In the data rows, the value 500 means zero.
Here are some points:
tensor([659, 318, 538, 495, 347, 746, 764, 712, 480, 632, 500, 387, 358, 540, 443, 256, 605])
tensor([318, 609, 672, 759, 483, 482, 557, 386, 687, 475, 306, 532, 492, 430, 366, 637, 433])
tensor([653, 473, 357, 445, 650, 563, 523, 494, 436, 518, 563, 553, 708, 457, 467, 556, 495])
tensor([799, 425, 504, 440, 654, 497, 192, 743, 542, 593, 749, 738, 559, 536, 757, 581, 585])
tensor([360, 633, 465, 563, 229, 452, 605, 621, 568, 407, 560, 636, 435, 444, 296, 488, 603])
tensor([478, 498, 369, 408, 540, 493, 568, 472, 401, 580, 643, 393, 697, 409, 501, 641, 501])
tensor([869, 510, 230, 391, 536, 479, 240, 486, 410, 444, 616, 644, 568, 429, 636, 802, 534])
tensor([566, 416, 372, 435, 623, 640, 506, 753, 459, 367, 571, 638, 603, 523, 655, 426, 446])
tensor([419, 218, 472, 295, 611, 598, 454, 552, 467, 407, 604, 496, 586, 412, 569, 429, 447])
tensor([356, 477, 520, 639, 461, 528, 687, 347, 305, 545, 790, 577, 365, 553, 443, 515, 432])
tensor([466, 355, 322, 406, 618, 593, 593, 556, 464, 450, 765, 431, 569, 610, 503, 364, 571])
tensor([287, 472, 567, 571, 495, 486, 471, 566, 397, 711, 452, 416, 415, 611, 456, 449, 509])
tensor([416, 608, 430, 401, 388, 508, 373, 508, 506, 453, 422, 572, 599, 732, 461, 497, 417])
tensor([640, 341, 376, 211, 537, 233, 542, 481, 197, 378, 605, 486, 553, 581, 622, 541, 496])
tensor([370, 461, 573, 569, 431, 530, 526, 507, 530, 613, 373, 383, 477, 645, 560, 342, 560])
tensor([439, 443, 539, 353, 586, 547, 477, 461, 450, 336, 741, 568, 523, 508, 339, 500, 441])
tensor([543, 514, 449, 473, 551, 445, 325, 473, 387, 727, 753, 614, 631, 511, 628, 551, 615])
tensor([411, 333, 828, 419, 252, 558, 552, 320, 866, 614,  86, 726, 493, 779, 414, 339, 396])
tensor([530, 521, 661, 482, 623, 509, 605, 339, 427, 472, 482, 462, 370, 504, 610, 440, 323])
tensor([530, 499, 509, 577, 463, 561, 321, 516, 679, 528, 450, 458, 548, 637, 420, 476, 520])
tensor([389, 633, 425, 522, 587, 468, 478, 327, 620, 456, 311, 362, 522, 560, 529, 604, 468])
tensor([729, 386, 357, 422, 521, 518, 503, 614, 356, 442, 475, 596, 711, 574, 640, 340, 657])
tensor([575, 378, 321, 538, 457, 369, 631, 544, 415, 438, 640, 515, 609, 504, 445, 286, 506])
tensor([298, 492, 412, 437, 774, 508, 479, 411, 480, 521, 479, 530, 425, 533, 565, 512, 504])
tensor([632, 491, 547, 585, 410, 426, 703, 597, 483, 326, 502, 462, 422, 269, 410, 781, 636])
tensor([533, 350, 820, 724, 410, 454, 470, 606, 402, 540, 295, 671, 370, 535, 601, 307, 541])
tensor([418, 625, 634, 741, 533, 396, 409, 617, 416, 339, 564, 360, 423, 587, 458, 713, 381])
tensor([472, 623, 658, 566, 432, 507, 522, 493, 558, 587, 568, 523, 524, 689, 380, 442, 488])
tensor([530, 436, 625, 375, 454, 330, 244, 295, 630, 458, 473, 621, 543, 743, 711, 533, 620])
tensor([307, 827, 205, 222, 709, 384, 358, 576, 680, 421, 613, 216, 544, 299, 549, 771, 393])
tensor([485, 390, 517, 302, 724, 490, 527, 425, 503, 546, 732, 455, 366, 446, 509, 492, 602])
16 more points follow, each with its number after it:
tensor([427, 575, 622, 500, 753, 512, 292, 275, 546, 540, 526, 332, 484, 447, 590, 580, 304]) 0
tensor([474, 749, 732, 535, 492, 466, 250, 532, 623, 779, 286, 592, 385, 699, 503, 543, 402]) 1
tensor([468, 553, 482, 500, 627, 574, 414, 378, 493, 426, 574, 394, 631, 317, 446, 388, 511]) 2
tensor([330, 583, 360, 340, 507, 248, 426, 484, 393, 561, 388, 574, 683, 579, 559, 380, 489]) 3
tensor([649, 352, 256, 607, 398, 550, 482, 730, 257, 422, 693, 539, 641, 455, 573, 511, 584]) 4
tensor([325, 652, 490, 598, 430, 460, 440, 454, 606, 523, 369, 588, 588, 651, 382, 598, 348]) 5
tensor([271, 550, 718, 528, 125, 718, 770, 591, 378, 670, 191, 361, 231, 509, 152, 323, 553]) 6
tensor([413, 876, 677, 520, 619, 415, 434, 304, 717, 809, 324, 511, 468, 574, 434, 538, 295]) 7
tensor([437, 639, 476, 525, 552, 416, 457, 357, 496, 645, 422, 460, 514, 669, 566, 367, 482]) 8
tensor([475, 626, 798, 565, 766, 599, 446, 450, 713, 580, 350, 520, 406, 574, 391, 414, 473]) 9
tensor([537, 483, 449, 498, 424, 395, 279, 633, 533, 414, 438, 700, 358, 473, 390, 571, 632]) 10
tensor([407, 600, 524, 619, 449, 600, 509, 697, 495, 504, 600, 421, 521, 301, 428, 455, 467]) 11
tensor([567, 563, 342, 507, 546, 421, 425, 488, 547, 247, 639, 528, 601, 293, 554, 568, 599]) 12
tensor([651, 538, 532, 390, 616, 532, 601, 711, 467, 481, 527, 580, 332, 433, 493, 467, 313]) 13
tensor([499, 543, 199, 364, 676, 496, 555, 688, 572, 325, 698, 305, 547, 621, 566, 610, 456]) 14
tensor([648, 408, 687, 490, 457, 362, 362, 472, 695, 472, 271, 764, 526, 508, 630, 353, 619]) 15
Which of these numbered points is nearest to each point below, looking only along the 3 directions in which the first points spread most? Its number follows each.
tensor([202, 683, 602, 564, 262, 434, 417, 486, 740, 480, 237, 556, 394, 680, 358, 565, 438]) > 7
tensor([389, 422, 495, 775, 290, 594, 414, 375, 624, 442, 362, 443, 476, 608, 376, 430, 599]) > 9
tensor([209, 658, 642, 692, 299, 444, 757, 598, 312, 558, 127, 441, 362, 605, 421, 285, 334]) > 6
tensor([321, 693, 482, 457, 730, 345, 270, 443, 459, 562, 443, 469, 424, 535, 588, 756, 319]) > 0
tensor([421, 655, 768, 532, 623, 549, 451, 327, 779, 529, 238, 437, 455, 595, 674, 518, 560]) > 1
tensor([622, 582, 359, 512, 695, 504, 463, 588, 334, 351, 770, 466, 472, 287, 428, 604, 456]) > 14
tensor([239, 682, 488, 680, 489, 340, 311, 448, 409, 612, 366, 398, 482, 636, 507, 552, 456]) > 5
tensor([402, 591, 697, 701, 347, 400, 398, 484, 661, 749, 287, 650, 508, 740, 505, 487, 279]) > 1
tensor([633, 336, 631, 356, 380, 672, 385, 410, 519, 299, 599, 558, 607, 599, 530, 520, 432]) > 10
tensor([608, 517, 458, 632, 435, 520, 401, 496, 628, 490, 370, 388, 428, 521, 558, 369, 351]) > 8
tensor([873, 273, 567, 407, 439, 466, 458, 507, 655, 524, 430, 757, 608, 733, 635, 473, 611]) > 15
tensor([895, 404, 241, 475, 662, 260, 452, 529, 327, 373, 782, 247, 618, 337, 534, 640, 492]) > 14
tensor([542, 624, 487, 236, 642, 520, 355, 585, 507, 524, 639, 379, 409, 389, 566, 657, 502]) > 12
tensor([251, 520, 203, 352, 743, 440, 481, 552, 312, 473, 717, 340, 431, 281, 387, 485, 676]) > 14
tensor([382, 443, 842, 703, 323, 526, 521, 358, 753, 569, 101, 712, 514, 591, 611, 375, 489]) > 1
tensor([619, 510, 596, 516, 444, 468, 391, 677, 498, 444, 468, 602, 587, 472, 529, 431, 566]) > 10
tensor([565, 568, 606, 368, 601, 547, 512, 357, 515, 665, 464, 773, 754, 486, 489, 578, 335]) > 10
tensor([788, 390, 744, 490, 475, 620, 505, 690, 588, 391, 412, 682, 488, 463, 532, 464, 378]) > 10
tensor([203, 619, 506, 610, 492, 439, 432, 392, 617, 674, 221, 607, 515, 629, 418, 595, 345]) > 7
tensor([608, 526, 495, 479, 726, 469, 496, 514, 459, 370, 655, 408, 677, 464, 596, 517, 635]) > 12
tensor([376, 638, 403, 521, 686, 488, 264, 545, 464, 479, 446, 581, 517, 556, 498, 872, 339]) > 0
tensor([600, 345, 432, 351, 681, 458, 295, 682, 620, 524, 603, 791, 584, 482, 559, 699, 559]) > 3
tensor([503, 623, 176, 583, 784, 505, 601, 697, 380, 397, 679, 456, 469, 457, 488, 532, 357]) > 14
tensor([478, 460, 500, 402, 738, 529, 258, 426, 414, 533, 580, 378, 588, 627, 431, 598, 550]) > 3
tensor([599, 363, 645, 436, 459, 517, 661, 628, 561, 271, 662, 509, 498, 429, 583, 536, 604]) > 13
tensor([524, 486, 409, 499, 517, 468, 437, 465, 401, 428, 541, 405, 527, 485, 359, 682, 483]) > 2
tensor([434, 531, 400, 647, 529, 548, 572, 443, 526, 440, 489, 493, 309, 694, 252, 373, 489]) > 11
tensor([377, 427, 536, 648, 449, 395, 540, 434, 622, 571, 538, 455, 517, 528, 607, 378, 457]) > 8
tensor([478, 510, 672, 387, 485, 522, 398, 507, 383, 592, 265, 428, 515, 566, 466, 396, 356]) > 8
tensor([136, 504, 682, 501,  18, 548, 716, 485, 460, 548, 166, 456, 371, 737, 387, 224, 556]) > 6
tensor([470, 520, 213, 290, 895, 519, 454, 587, 313, 494, 689, 512, 715, 206, 594, 673, 550]) > 14
tensor([506, 553, 556, 423, 604, 397, 421, 536, 639, 372, 578, 605, 656, 331, 627, 452, 494]) > 3
tensor([583, 588, 390, 417, 644, 543, 621, 389, 620, 519, 469, 588, 487, 602, 547, 622, 601]) > 3
tensor([559, 427, 635, 380, 326, 563, 525, 379, 723, 653, 388, 657, 578, 580, 625, 496, 667]) > 15
tensor([500, 353, 373, 428, 397, 574, 448, 564, 469, 391, 493, 465, 410, 372, 507, 436, 403]) > 13
tensor([849, 159, 397, 305, 723, 336, 491, 578, 363, 484, 699, 580, 497, 346, 668, 450, 753]) > 4
tensor([635, 599, 421, 448, 475, 570, 649, 350, 373, 501, 524, 518, 456, 456, 628, 423, 577]) > 13
tensor([660, 340, 458, 404, 412, 534, 510, 736, 427, 283, 789, 524, 486, 473, 499, 500, 785]) > 4
tensor([324, 597, 589, 481, 639, 285, 392, 441, 734, 460, 339, 447, 493, 726, 748, 652, 460]) > 7
tensor([536, 275, 341, 477, 454, 405, 413, 498, 535, 456, 636, 376, 775, 526, 536, 588, 747]) > 12
tensor([486, 643, 401, 569, 391, 585, 628, 518, 263, 368, 728, 300, 426, 344, 447, 426, 557]) > 11
tensor([505, 617, 589, 512, 525, 552, 611, 484, 555, 458, 485, 324, 486, 570, 390, 447, 610]) > 11
tensor([314, 493, 710, 637, 358, 512, 315, 438, 685, 576, 190, 576, 423, 674, 425, 508, 484]) > 1
tensor([506, 366, 461, 489, 367, 387, 503, 453, 449, 418, 661, 619, 570, 410, 594, 380, 662]) > 13
tensor([679, 514, 523, 464, 619, 347, 426, 554, 421, 376, 744, 541, 560, 284, 696, 655, 409]) > 12
tensor([442, 608, 486, 484, 436, 433, 349, 397, 377, 548, 572, 326, 452, 495, 489, 504, 410]) > 2
tensor([117, 420, 735, 591, 242, 614, 564, 386, 565, 427, 204, 392, 279, 682, 269, 340, 534]) > 6
tensor([491, 509, 650, 560, 327, 566, 804, 470, 580, 400, 418, 532, 452, 657, 311, 298, 633]) > 6
tensor([371, 795, 641, 551, 434, 564, 359, 387, 826, 805, 316, 466, 437, 775, 394, 472, 429]) > 1
tensor([ 98, 845, 544, 646, 564, 549, 586, 364, 685, 432, 305, 213, 438, 644, 416, 387, 438]) > 7
tensor([591, 363, 283, 401, 656, 411, 558, 394, 478, 498, 607, 499, 402, 324, 606, 654, 608]) > 12
tensor([525, 810, 487, 386, 753, 544, 277, 349, 452, 570, 485, 493, 536, 511, 314, 619, 472]) > 0
tensor([557, 453, 527, 419, 526, 437, 408, 418, 625, 435, 416, 825, 680, 737, 697, 589, 493]) > 15
tensor([724, 396, 153, 478, 570, 298, 553, 616, 344, 394, 824, 640, 505, 495, 503, 543, 729]) > 4
tensor([697, 317, 321, 481, 439, 661, 515, 702, 413, 194, 650, 669, 383, 529, 625, 413, 592]) > 4
tensor([484, 393, 434, 642, 500, 689, 348, 510, 539, 589, 525, 534, 507, 473, 466, 569, 484]) > 10
tensor([428, 590, 427, 486, 640, 412, 328, 487, 564, 405, 528, 505, 539, 572, 408, 617, 395]) > 0
tensor([526, 644, 485, 487, 515, 768, 526, 682, 444, 427, 652, 572, 627, 470, 522, 382, 442]) > 13
tensor([923, 411, 414, 430, 613, 618, 549, 578, 456, 574, 706, 420, 478, 458, 582, 628, 554]) > 4
tensor([705, 526, 685, 584, 393, 353, 676, 452, 404, 302, 534, 647, 657, 337, 528, 339, 775]) > 13
tensor([428, 571, 884, 660, 303, 425, 476, 516, 489, 680, 198, 518, 441, 604, 212, 425, 518]) > 9
tensor([299, 615, 485, 541, 245, 662, 665, 601, 407, 578, 334, 389, 365, 583, 275, 549, 528]) > 11
tensor([514, 470, 394, 400, 490, 558, 570, 318, 414, 457, 643, 569, 573, 535, 507, 406, 551]) > 13
tensor([551, 479, 390, 474, 508, 708, 274, 503, 502, 691, 547, 576, 391, 566, 542, 664, 349]) > 3
tensor([590, 441, 598, 442, 709, 468, 441, 422, 444, 439, 435, 645, 613, 499, 544, 453, 488]) > 10
tensor([386, 420, 885, 716, 260, 493, 632, 348, 709, 603, 183, 655, 296, 731, 473, 197, 594]) > 6
tensor([367, 501, 316, 471, 252, 501, 820, 366, 418, 580, 414, 428, 381, 602, 576, 307, 571]) > 11
tensor([534, 318, 541, 596, 400, 439, 481, 589, 381, 474, 533, 426, 385, 539, 565, 581, 492]) > 13
tensor([691, 467, 665, 551, 352, 423, 379, 356, 455, 600, 428, 532, 541, 651, 596, 490, 569]) > 15
tensor([355, 633, 737, 419, 360, 668, 499, 103, 541, 531, 255, 496, 517, 514, 391, 364, 463]) > 9
tensor([518, 630, 578, 553, 457, 445, 568, 505, 584, 541, 439, 475, 411, 597, 549, 481, 512]) > 8
tensor([369, 856, 438, 377, 590, 559, 395, 432, 637, 497, 492, 465, 371, 674, 404, 630, 373]) > 0
tensor([546, 393, 517, 356, 440, 365, 397, 634, 619, 537, 669, 613, 545, 640, 420, 417, 533]) > 10
tensor([483, 379, 418, 432, 587, 439, 484, 441, 320, 562, 536, 587, 465, 456, 589, 423, 432]) > 13
tensor([561, 434, 517, 545, 458, 621, 504, 582, 401, 534, 544, 554, 640, 478, 489, 329, 445]) > 13
